The same turns and mirrors carry the whole set onto itself, and each row onto the other rows of its family. Which rows share a family with each named row? Give them in list order.
These 32 rows form 4 families of 8 rows each.
Tepil: [  1  -9   5  -5  11   3   6  20  13 -10  11]
Pivad: [ -8  -1  11  -6   2   6   4  13  20 -17   3]
numut: [  9  17   1  -5  -1   4 -13 -12 -10 -12   4]
pevoz: [  4   7  -3   0   3   1 -21   5 -11 -26   0]
gipa: [-2 -3  2 -3  8  3 10  5 16  4 12]
Rifu: [ 11   8  -8  -3   1  -1 -12  -6 -17  -5  12]
nim: [-8  3  8 -4  0  6  7  3 22 -7  4]
mizu: [ -4  -9   4  -5   7   3   5  19  17 -12   9]
luto: [-5  8 11 -3  1  8  8  1 19 -6  3]
Fos: [  9  11   1  -4   0   2 -16   4 -17 -22   5]
Rizu: [-5 -5  0 -3  1 -5 13  8 12 -1 16]
pozub: [  9  12   3  -4  -2  10 -14   6 -15 -25   8]
budop: [ -4  -8   5  -5   3  -5   9  21  10 -15  12]
sug: [ -8   3  13  -4  -5  -2   8  13  12 -21   5]
dazav: [  2  14  -5   2  -1   4 -19  -9  -8 -16   0]
Bop: [  7  -2 -13   1   8  -2 -18   6 -14 -16   9]
tedef: [  8  17   0  -2  -3   2 -14  -8 -15 -13   5]
Zemu: [ 12   7 -10  -4   2   7  -9  -3 -14  -4  18]
Kiren: [ 11  11   5  -7   2   3 -17   3 -13 -25   3]
nubuv: [ -4   2  15  -4   5   7   5  15  16 -19   1]
Beva: [ 13   2  -7  -5   4   7 -13  10 -19 -17  16]
Ruvur: [  8  18  -1  -3  -5  10 -11  -7 -12 -13   9]
batid: [ 16   0  -5  -8   9  -1 -15   7 -16 -16  11]
vas: [  5   5 -14   2   4   0 -15  -9  -9  -5   8]
Muzas: [-11   3  12  -8  -2   9   3   0  17  -3   2]
Vob: [-9  7  8 -3 -7 -1 11  1 15 -7  8]
begi: [ 14   6  -9  -7   6  -1 -11  -8 -12  -3  13]
vepi: [-5 -6  0 -4  5  3  8  7 19 -1 11]
Rinu: [ -9  -3  16 -10   2   8  -1  14  14 -16   1]
pipu: [ 13   2  -6  -3   5  -2 -15   6 -20 -15  12]
mera: [-7 -6  3 -9  5  5  4  5 15  4 12]
fala: [ -5 -13   6 -10   8   4   1  18  12  -7  10]

Which other rows belong to the same family as vepi? Pivad, Rifu, nim, mizu, Fos, tedef, pipu
Which other rows belong to the same family as numut? Tepil, gipa, luto, Kiren, nubuv, batid, begi
Which other rows belong to the same family as dazav? pevoz, Rizu, budop, sug, Bop, vas, Vob

